cols: T A H G F Y N
155; 44; 102; 155; 124; 124; 156  Zale
87; 154; 74; 25; 80; 87; 25  fubuv
62; 78; 99; 99; 62; 62; 99  Kot
110; 88; 134; 68; 128; 75; 155  gipet
all fubuv: 87	1 6
all Kot: 99	3 4 7
all Kot: 62	1 5 6
col: 78; 88	A
col: 74; 99	H
all Zale: 155	1 4

cols: P C E V S M Z B U
90; 135; 134; 114; 134; 94; 68; 68; 63 -> Lofon
149; 66; 79; 58; 122; 132; 82; 94; 72 -> sudin
95; 111; 67; 113; 67; 102; 130; 112; 111 -> Zib
111; 188; 57; 58; 127; 63; 90; 57; 140 -> nupo
81; 109; 71; 72; 71; 125; 118; 51; 71 -> dulu
148; 103; 71; 54; 110; 97; 98; 77; 57 -> sedi
all dulu: 71	3 5 9
col: 68; 94; 112; 57; 51	B
all Lofon: 134	3 5
all Zib: 67	3 5
all nupo: 57	3 8

cols: Q K J X L
126; 100; 108; 128; 155  fup
110; 123; 107; 123; 26  buso
29; 42; 47; 108; 14  Rezi
90; 104; 91; 109; 16  tapi
123; 129; 106; 123; 123  govoz
col: 14; 16	L
col: 123; 42	K
all govoz: 123	1 4 5
all buso: 110	1

cols: bipul sumud reki tobo Lazo Nizop sekif Vafa
37; 133; 112; 133; 89; 61; 130; 109  lufip
133; 90; 51; 102; 140; 141; 123; 80  rek
118; 83; 130; 64; 66; 92; 53; 93  daz
col: 80; 93	Vafa
col: 140; 66	Lazo

cols: gufez pav zoso nupi pip nakef rosur guna gulu Pog
115; 114; 110; 94; 94; 94; 110; 94; 110; 110 -> Kilod
70; 43; 120; 95; 95; 106; 133; 121; 140; 126 -> zova
70; 43; 120; 114; 95; 106; 110; 94; 73; 84 -> padom
all Kilod: 94	4 5 6 8
col: 43; 43	pav
all Kilod: 110	3 7 9 10
all padom: 120	3

cols: rufo Fila sote fet Rizo
135; 63; 127; 145; 78 : Bobu
111; 136; 60; 78; 96 : Kofef
88; 93; 117; 112; 98 : pim
76; 164; 112; 164; 125 : zulo
72; 145; 72; 72; 135 : ribot
112; 154; 72; 89; 87 : muv
102; 155; 75; 74; 111 : Fasa
150; 71; 104; 108; 100 : Pamov
117; 143; 64; 92; 79 : Ket
all ribot: 72	1 3 4
col: 78; 112; 164	fet
col: 164; 145; 154; 155; 71; 143	Fila
all zulo: 112	3

cols: foru bilo pagut feze bogid naf mame
83; 118; 97; 163; 58; 63; 114 = duz
83; 118; 97; 163; 58; 63; 107 = mur
61; 99; 84; 184; 81; 59; 99 = Zupup
64; 76; 92; 120; 175; 119; 94 = Sefo
72; 100; 101; 171; 79; 79; 91 = pekid
col: 92; 101	pagut
col: 118; 99	bilo
all pekid: 79	5 6

cols: detim mok Dipi vir Mesi rep non dopok
60; 164; 133; 132; 138; 56; 129; 175 -> zabib
26; 125; 142; 90; 141; 37; 111; 111 -> vogu
90; 99; 70; 80; 76; 84; 117; 94 -> mula
79; 84; 159; 95; 147; 146; 67; 104 -> bame
col: 129; 111	non
all vogu: 111	7 8

cols: Zif meded gukug vadod timap Bubuv
117; 88; 152; 120; 122; 128  seva
119; 80; 68; 73; 73; 80  Talep
117; 115; 77; 117; 117; 63  vami
86; 86; 45; 85; 87; 98  disur
106; 85; 60; 81; 82; 82  kef
119; 80; 67; 73; 85; 70  Zukon
col: 80; 63; 98	Bubuv
all vami: 117	1 4 5
all Talep: 68	3
col: 77; 45; 60	gukug

cols: seka mopi Mafep Bope Sinat Guti Pevo zuleb Sug
110; 134; 89; 72; 83; 67; 99; 103; 112 : fuma
138; 127; 72; 74; 72; 108; 131; 126; 127 : dugi
104; 75; 117; 77; 122; 82; 127; 81; 110 : saf
128; 164; 66; 39; 64; 36; 115; 126; 124 : radaf
104; 69; 126; 72; 128; 69; 129; 79; 108 : rukev
99; 99; 99; 74; 117; 74; 123; 99; 109 : vefu
71; 120; 121; 123; 126; 82; 78; 127; 75 : sen
113; 121; 113; 118; 116; 86; 83; 126; 82 : vate
100; 113; 80; 110; 84; 124; 81; 113; 88 : rovov
111; 117; 77; 124; 73; 133; 79; 119; 91 : Nif
114; 81; 82; 98; 85; 125; 121; 84; 116 : Pup
69; 112; 129; 123; 129; 91; 88; 114; 69 : petoz
col: 64; 128; 117; 126; 116; 84	Sinat
col: 104; 128; 104; 99; 71; 113; 100; 111	seka
all vate: 118	4
col: 72; 117; 66; 126; 99	Mafep
all dugi: 127	2 9
col: 74; 77; 39; 72; 74; 123; 118; 110; 124	Bope
all vefu: 99	1 2 3 8

cols: lir Suf ren kefe
109; 97; 50; 100  buvom
98; 101; 142; 73  vob
171; 171; 93; 171  Nav
col: 142; 93	ren
col: 109; 98	lir
all Nav: 171	1 2 4
all Nav: 93	3

cols: dos gobat gimid dedi Kupi
88; 140; 92; 94; 81 : tuk
98; 165; 79; 118; 94 : lek
98; 129; 95; 111; 104 : gazis
82; 103; 112; 80; 87 : nika
90; 166; 79; 120; 95 : Neta
89; 130; 101; 101; 99 : tefa
91; 91; 108; 83; 91 : Kuga
89; 130; 101; 101; 98 : pes
82; 121; 107; 89; 91 : mef
all Kuga: 91	1 2 5
col: 99; 91	Kupi

cols: zam kinit Tufad sav Funin subo Gula feg tuf
50; 130; 143; 127; 147; 69; 71; 142; 48  lonak
130; 167; 62; 37; 63; 133; 113; 124; 119  Pur
107; 134; 49; 107; 49; 59; 59; 140; 59  tobas
col: 143; 62	Tufad
col: 124; 140	feg
col: 130; 107	zam
all tobas: 49	3 5
col: 48; 119	tuf
all tobas: 134	2
col: 62; 49	Tufad

cols: sol vop sis funim bosug Bebi
161; 60; 134; 86; 141; 46  Pef
137; 145; 39; 159; 159; 159  netip
137; 145; 39; 150; 159; 79  Dokib
all netip: 159	4 5 6
col: 86; 159	funim

cols: loku suk lupod tusu fepo gev dilol kib sas Lamos
75; 144; 29; 65; 79; 26; 70; 119; 55; 42  mig
62; 91; 97; 77; 155; 105; 71; 32; 63; 94  Teka
110; 64; 67; 70; 46; 56; 126; 74; 95; 85  ziki
105; 38; 119; 46; 73; 83; 106; 28; 98; 68  fim
71; 63; 51; 92; 83; 79; 135; 71; 108; 135  Somez
46; 74; 143; 129; 67; 66; 132; 163; 141; 97  tinip
71; 149; 51; 92; 83; 149; 135; 92; 92; 149  Derip
124; 65; 88; 139; 98; 55; 94; 114; 78; 121  Nepu
124; 65; 88; 139; 98; 55; 94; 76; 78; 121  vofi
col: 97; 149; 121; 121	Lamos
all Derip: 92	4 8 9
all vofi: 121	10
col: 79; 155; 46; 73; 83	fepo

cols: Zeda sare Tilek bimi kador
101; 129; 106; 101; 106 : fuba
108; 105; 91; 74; 111 : farup
101; 129; 84; 120; 91 : redob
106; 98; 97; 100; 106 : pud
108; 112; 91; 74; 111 : kov
110; 46; 98; 126; 84 : peb
all pud: 98	2
all fuba: 106	3 5
col: 129; 98	sare

cols: lomo suzik datu faluz fikib voveb gopo
165; 145; 141; 31; 65; 173; 130 = Pokof
91; 67; 120; 112; 91; 122; 87 = fomis
91; 70; 121; 117; 96; 121; 84 = sir
67; 96; 69; 89; 92; 87; 128 = Bozik
75; 96; 75; 128; 79; 104; 97 = vave
col: 91; 67; 75	lomo
all vave: 96	2

cols: Rozuz suto Peful mozo pepo rogil bol dis badig
122; 109; 116; 89; 80; 112; 98; 82; 117 = Vok
127; 117; 122; 91; 73; 123; 109; 94; 112 = bitin
99; 124; 163; 99; 104; 99; 104; 163; 32 = safi
85; 120; 77; 69; 101; 72; 74; 73; 105 = fos
85; 120; 78; 69; 101; 72; 74; 73; 105 = fusel
100; 106; 88; 84; 96; 87; 73; 71; 118 = Zez
125; 117; 125; 93; 75; 122; 109; 95; 110 = tep
85; 164; 78; 69; 101; 72; 72; 73; 105 = fugev
83; 136; 70; 71; 91; 63; 102; 89; 76 = reka
all safi: 163	3 8
col: 98; 109; 104; 74; 74; 73; 109; 72	bol
col: 82; 94; 163	dis
all safi: 104	5 7

cols: viz dor Potu gek Vosid Povut
102; 105; 111; 99; 109; 108 = Dufev
122; 111; 110; 118; 122; 112 = Sib
141; 139; 163; 116; 166; 95 = gidir
141; 139; 116; 116; 166; 126 = lim
116; 94; 129; 94; 145; 94 = vufo
all lim: 116	3 4
all vufo: 145	5
all vufo: 94	2 4 6

cols: teve Moseb basid balos ruf vivu
131; 114; 83; 138; 80; 79 -> fev
100; 87; 102; 132; 107; 106 -> tov
86; 111; 94; 39; 92; 93 -> Deg
91; 80; 118; 46; 127; 127 -> Dubas
87; 64; 94; 38; 97; 100 -> sipi
115; 108; 80; 105; 76; 76 -> kugo
128; 80; 73; 130; 70; 71 -> mafak
100; 117; 85; 72; 80; 81 -> Lilop
103; 114; 82; 79; 76; 77 -> gur
108; 90; 90; 85; 99; 99 -> baro
112; 73; 107; 92; 114; 115 -> naz
130; 109; 117; 133; 125; 122 -> Lubo
col: 79; 106; 93; 127; 100; 76; 71; 81; 77; 99	vivu
all baro: 99	5 6
col: 138; 132; 39; 46; 38; 105	balos

cols: zik bev tubo Des vime
102; 25; 96; 101; 91 -> falop
96; 104; 147; 98; 97 -> Dida
102; 25; 96; 28; 54 -> Bapo
all Dida: 104	2
col: 97; 54	vime

